(in the rows, 128 means zero)
Z: 5 groups of rows, each row roughly a mix of its group's hidden directions:
Z (171 x 10):
[[ 74 133 146 179 132 137 171 144 132 115]
 [131 128 119 136  73 105  94  75 124 153]
 [120 124 152  81 175 116 135 142 173 100]
 [ 93  96  94 131 145 129 136 191 153 124]
 [ 66 119 166 108 135  97 109 119 122 160]
 [ 55 117 139 121  94 135 100 108 133 145]
 [132 107 122 102 129  58 149 101  96 118]
 [152  91 133 144 189 134  91 126  98 121]
 [144 119 159 127 158 162 172 154 117  82]
 [ 91 120 158 163 151  94 175 101 132 135]
 [128  73 113 108 163 136 167 106 100 105]
 [ 59 107 154 108 104 104 120 107 124 144]
 [156 122 108 131 121 127  68 154  79 113]
 [ 94 168 115 158  99 119 160 112  94 161]
 [122 121 123  57 157  98 101 108 142 134]
 [153 163 127  78 107 135 130 174  92 128]
 [145 135  97 154 170  76 126 166 146 117]
 [124 109 189 118  99 168 107 113 133 159]
 [210 129 105 125 151 135 141 127 121 115]
 [148  88 171 155 172 142 144 140 140  96]
 [105  97 112 107 131  98 153 176  92 100]
 [137 174 143  85 139 174 128 140  88 128]
 [148 150 100 166 125  92 122 155 167 168]
 [158 144 152 120 104 104 171 129 167  84]
 [173 161 133 145 142 101 122 161 166 165]
 [ 78  90 155 118 143  73 135 129 116 118]
 [139  91 164 140 129 109 153 133 184  94]
 [162 144 102  87 102 159  87 160 114 133]
 [ 80 145 164 110 105 119  84 103 153 145]
 [152 156 119 162 118  93 120 148 180 163]
 [168 121 114 150 182 123  92 128  95 151]
 [187 142  87 159 121 140 152 159 116 125]
 [128  69 152 165 142 121 138 130 147  82]
 [115  85 158  91 165 121 145 103 116  90]
 [122 171 134 136  83 121  91 127 176 151]
 [121 128 153 178 158 150 127 109 184 116]
 [174 131 153 123 185 133 114 162 131  99]
 [142 170 139 136  87 124  81 145 169 143]
 [150 110 101 104 132 148  64 138  94 110]
 [151 139  76  88 118 155  91 154 111 141]
 [ 56 132 148 120 116 124 105  99 149 152]
 [140 181 108 121 114 151 164 137 123 180]
 [ 99  92 106  98 134 103 135 109 184 104]
 [146 188 119 132  96  93 105  93 125 141]
 [132 139 197 135 129 155 139  99 130  88]
 [201 132  92 141 132 118 158 147 131 130]
 [116  83 119 132 130  77 171 133  99 102]
 [106 126 179 118 131 156 177 125 171 135]
 [124 141 141 169  99 177 156 118  89 153]
 [ 81  69 130 132 172 121 123 143 124 109]
 [ 80 127 152 108 110 133 124  96  74 101]
 [ 58 147 144 163 138 142 155 144 141 124]
 [154  85  95  98  95 134 148 132 126 175]
 [157  85 147 134 173 137  80 118 106 142]
 [129 165  81 162 147  94 146 128 127  87]
 [133 141 116 147 113 189  86 119 145 166]
 [139 166 135 136 114 193 102 126 105 160]
 [167 175  90 166 136 104 131 136 154 144]
 [135 109 109 179  92 155 129 105  88 155]
 [147  76 121 157 175 133 107 126 146  93]
 [139 170 129 180 109 135 112 134  74 122]
 [108 164 174  98  87 143 126  92 146 122]
 [ 59 145 164 126 141 112 122 115 161 141]
 [133 101 195 114 122 127 103 101 129  91]
 [109 102 142 169 106  92 137 105 168  92]
 [179 174 108 133 117  85 146 122 146 150]
 [127  93 137 140 108  88 129 133 172  74]
 [150 105 157  83 174 132 103  94 122 108]
 [137 176 162 101 158  94 128 128 162 100]
 [169 131 185 133 135 116 102 112 148  86]
 [127 139  93 123 130 165 131 129  59 155]
 [132 123 104 115 169  61 123 148 119  98]
 [ 95 118 122  94 163 173 130 166 119 161]
 [119  80 150 145 144 125 171 139 181 126]
 [129 138 149 108 191 109  98 137 123  85]
 [182  99 113 133 152 131 151 167  99 101]
 [138 175  75 157 124  90 146 141 146 133]
 [ 91  87  94 143 180 118 116 132  98 127]
 [118 138 183  97  92 164 128 122 116 163]
 [103 155 140 148 131 109 194 117 144 162]
 [ 54 124 162 116 146 133 124  97 137 119]
 [134  97 116 163  93 134 166 134  72 132]
 [124 127  77 103  90 121 119 122 115 185]
 [ 88 178 167 132 154 128 145 123  88 117]
 [ 90 104 152 159 168 130 170  99 147 126]
 [115 132 156 113  72 180 138 102 136 150]
 [172 138  86 137 122 159  79 148 106 120]
 [193 119 124  89 100 100 147 125 107 126]
 [ 81  80 153 133 164 102 123 139  98 117]
 [150 193 121 123 163 142 152 140 109 159]
 [ 76  94 163 112 155 125 152 121 118  90]
 [133 125 151 150 168 148 112 112 195 114]
 [144 162 140 105  90 100 111 153  78 152]
 [181 121 120  73 104  98 136 105 130 143]
 [119 126 151 165 159  81 140  80 133 103]
 [110 142  99  85  96 139 104 122 116 184]
 [156 122 179 101  89 126  97 122 144  92]
 [117 174 114  95  96 111 148 146 103 174]
 [169  94 135  99 150 141 143 114  98  77]
 [ 71 133 137 108  82 124 153 109 122  92]
 [100 103 107 156  87 160 146 113 150 172]
 [131 187 154 142 165 131  88 133 145 104]
 [111 122 181 145 116 122 170 138 179 114]
 [138 161 103  95  88 106 138 133 133 184]
 [106 118 111 116  82 161 167 164 108 157]
 [ 82 149 173 145 165 158 158 121 136 121]
 [155 109  82 119 134 165  76 143 132 105]
 [108 113  84 145 172 139 118 148  80 151]
 [162 119 145 168 147  94 151 135 155  79]
 [170 155 142 119 102  94  90 147 160 157]
 [110  76 138 136  84 115 154 110 164 103]
 [115 110 135 169 104  92 103  99 135  77]
 [180 116 110  74 106 118 129 158 102 124]
 [123  98 146 142  95 193 125 112 155 150]
 [158 152 156  69 146  95 120 136 100 141]
 [172 139 164 110 104 174 106 104 148 108]
 [134  97 105 124 156 187  90 156 120 115]
 [148 114  63 105 138 148  86 111 139 110]
 [162 163  90 161  93 124 127 154 136 165]
 [185 120  91 141 163 146 163 135 108 115]
 [168 178 136 105  97 164 139 105 140 151]
 [126  81 132 148 154 167 133 119 148  74]
 [172 145 117 109 115 162 167 124  78 143]
 [110 114  76 132 165 117 130 148  72 130]
 [109 125  89 162  84 123 161 152  94 151]
 [151 131 152  80 108 177 120 112  97 154]
 [148 137 125 174 130 119 125 167 181 164]
 [109 112  93  87 105 133 102 108 153 178]
 [155 117 141 104 166 150  98 117 178  94]
 [110 138 100 131  74 127 115  97 101 176]
 [117 185 105 110 155 144 111 143  97 167]
 [125 102 170  94 131 189 131 123 100 132]
 [128  97  76 119  74 124 123 142 145 161]
 [130 115 132 151 135  72 159 140  90  85]
 [ 79 161 185 122 135  99 124 117 151 127]
 [126 174 103  93 115  75 138 135  99 147]
 [ 91  94 135 119 171 137 171 103 124  95]
 [182 117  84 154 145 149 149 165 124 116]
 [100 164 150 136  94  98 148 115 158  82]
 [ 89 105 112  96 155 171 120 168 107 144]
 [120 130 166 162 159 148 126 123 104  67]
 [134 168 182 114  93 111 149 137 101 157]
 [ 84 102 129 100 101 148 121  98  76 135]
 [136 125 141 117 154  60 137 103 161  99]
 [135 141 109 200  90 146 111 120 118 144]
 [126  84 116 120 149 139 182 110 104  86]
 [150 102  94 144  74 157 127 124 105 166]
 [181 113  85 148 127 153 143 159  97 114]
 [176  83 139 152 127 104 162 131 157 103]
 [ 94 144 104 117 142  91 174  98 121 167]
 [168 135 169 143 100 105 135  82 164 131]
 [126 147 125 128  80 115 189 103 157 139]
 [127 119 109  76 124  94 131 159  75 116]
 [101 115 170  90  99 180 148 129 115 136]
 [143 177 137 135  87 112 167  87 144 139]
 [107  92 124 126 181 132 179 116 109 104]
 [101  98 142 126 166 157  85 151 100  96]
 [167 156 122 172 132 117 126 144 183 151]
 [ 83  83  87 113 110  89 138 131 113 140]
 [128  97 189 129 110 106 109 131 146  83]
 [108 131 184 118 103 160 107  92  94 137]
 [139 120 164  64 140 148 137 112 100  95]
 [ 95 183 138 151 107 132  96 126 159 160]
 [ 74 136 144 112 103 127  87  94 126 164]
 [103 158  93  84 108 158 139 140  96 161]
 [154 123 165  92 122 186  93 133 116 118]
 [137 172 111 152  94  98 138 133 122 184]
 [166  94 135 154 187 128  93 142 131 133]
 [102  93 164 103 126 125  97  88  92 103]
 [ 89 126 101 129 159  95 144 130  79 164]
 [121 162 137  70  90 113 140 126 104 162]]

the one row of each list that fits no group (the others fit one group, some only roughly):
  k382: [124 101 148  70 139 133 119 100  88  94]
  k174: [ 89 117 100 138 167 120 143 161  84 159]
  k54: [135 145 142 155  79 179 160 128 110 154]
  k332: [107 137  85 154 121 127 162 101 105 180]
  k856: [132 148  91 183 140 125 154 156 166 109]
  k865: [ 70 156 158  87 133 114 116 120 149 153]
  k300: [ 66 121 164 108 119 118  93 112 106 148]
  k417: [133 171  89 157  93 156 122 121 153 163]
  k810: [170 108 101 146 135 158 168 150 104  90]
  k345: [132 110 166 165 120 113 170 102 174 109]
  k196: [119 117 105 126 148  55 116 154 146 101]
  k526: [110 127 133 114 176 172 120 164  84 116]
  k545: [ 99 153 158 150 107 108 155 147 170  87]
  k865
  k17: [175 147  99 131 108 146 141 137 182 159]
  k564: [180 142 108 122 116 161 167 171 115 116]
  k298: [118  84  97 115 133 153 132  86  78 118]
  k407: [102 117 120 161 181 144 144 130  76 146]
  k306: [110 161 140  86  92  78 126 141 111 153]
  k907: [178 184 108 127 143 133 128 130  88 149]
  k251: [132 126 151 197 153 123 118 136 159  94]
  k396: [150 100 102  76 107  93 133 134  85 129]
  k660: [150 168 119  79  85 125 152 131 143 161]
  k486: [142  71 157 154 123 129 166 112 161 108]
  k100: [123 165 152  80 115 134 157 156 104 169]
  k564
  k404: [157 132 102  74 101 137  77 128 114 116]
  k951: [ 96 167 127 116  97 177 118 165 127 156]
  k540: [112  93  97 162 116  75 127 135 142  89]
  k638: [141 123 102 167 143 147 167 177  95 113]
  k734: [140 150 155 133 155 118  88 156 188 128]
  k741: [ 89 154 128 145  75  86 146 141 152 132]
  k991: [126  84 140 105 152  90 178 125 103 106]
  k828: [128 153 164 102 182  86 105 140 138 112]
  k112: [120 123 164 154 101 107 164 105 154  77]
  k89: [146 159 118  78  92 130 137 142  79 149]
  k136: [160 136 102 100 129 196 112 115 151 129]
  k792: [142 119 158 105 192  94 118 147 157 123]
  k828
  k876: [153  94 114 114 154  83  97 103 166 109]
  k400: [140 140 103 143  85 154 127 108  63 122]
  k797: [ 87 111 117 160 171 146 166 162 131 147]
  k650: [123 126 140 136 124 130 169 155 121  54]
  k13: [136  85 100  97 118 122  77 123 129 171]
  k576: [109 168 123  96 110 123 147 164  72 141]
  k406: [149 129 109 170  70 154 159 108 110 135]
  k172: [ 96 110 111 148 182 156 148 173 119 119]
  k622: [116 142 102 108 138 154  96 118  91 187]
  k197: [141 126 112 155  77 162 136 150  76 139]
  k562: [141 155 103  88 121  79 123 149 124 175]
  k442: [110 119 142 106 175 177 123 173 109 115]
  k406
  k257: [134 149 181  82  80 109 133 116 134 132]
  k238: [144  85  79 153  76 129 125 136 132 146]
  k843: [146 149 122  72 101 123 143 130 110 182]
  k910: [108  93 109 146 196 105  99 125 128 123]
  k415: [132 158 105 160  60 127 146 139 101 136]
  k90: [130  86  85 144  69 121 140 121 132 152]
  k983: [ 92 113  92 125 111 120 107  86 131 182]
  k796: [ 94 102 131 174 131 101 152 135 170  95]
  k862: [133 122  65 173 137 106 124 134 168 125]
  k867: [164 120 122 140  71 118 156  80 122 142]
  k910
  k16: [146 136 145 175 161 181 129 115 129  93]
  k499: [110 140 119  91  87 188 107 137 140 148]
  k360: [137 121 148 163 111  85 166 102 175 118]
  k988: [ 77  95  86 131 172 123 146 145 116 139]
  k487: [118  77 151 173 127 103 122 112 165 101]
  k68: [ 99 127 105 126 118 137 113 119 143 206]
  k702: [191 150  85 140  93 141 129 128 133 148]
  k946: [138  98 128 103 185 137 136  84 155 104]
  k658: [186 106 108 103 175 149 115 121 113 147]
  k290: [159 153 123 142 106 102  85 145  71 127]
  k375: [155 118 125  66 144 114 113 103 176 133]
  k972: [139 152 148 122 176 105 139 134 192 118]
  k992: [121 117 138  87  75 173 154 112 123 152]
  k788: [102  78 132  95 143 134 141  89  84 117]
  k499
  k123: [194 111  94 138 121 160 116 146 117 102]
  k21: [ 91 113 187 134 137  96 164 102 135 125]
  k232: [161 137 151 158 160 121 164 141 128  72]
  k248: [ 97 145 161 110  74  95 146 128 163 124]
  k250: [164 161 187 137 153 136 155 119 148 107]
  k628: [128  93 117 123 152  58 119 123 124  91]
  k556: [107  78 139 142 109 135 180 129 145  89]
  k728: [145 165 116 137 109 100 121 135  64 160]
  k365: [125 143 145 157 111 110 141 148 199 103]
  k558: [138 133  88 139 138  75 128 175 157 151]
  k637: [183 130 144 137 101 129 138 101 180 104]
  k637
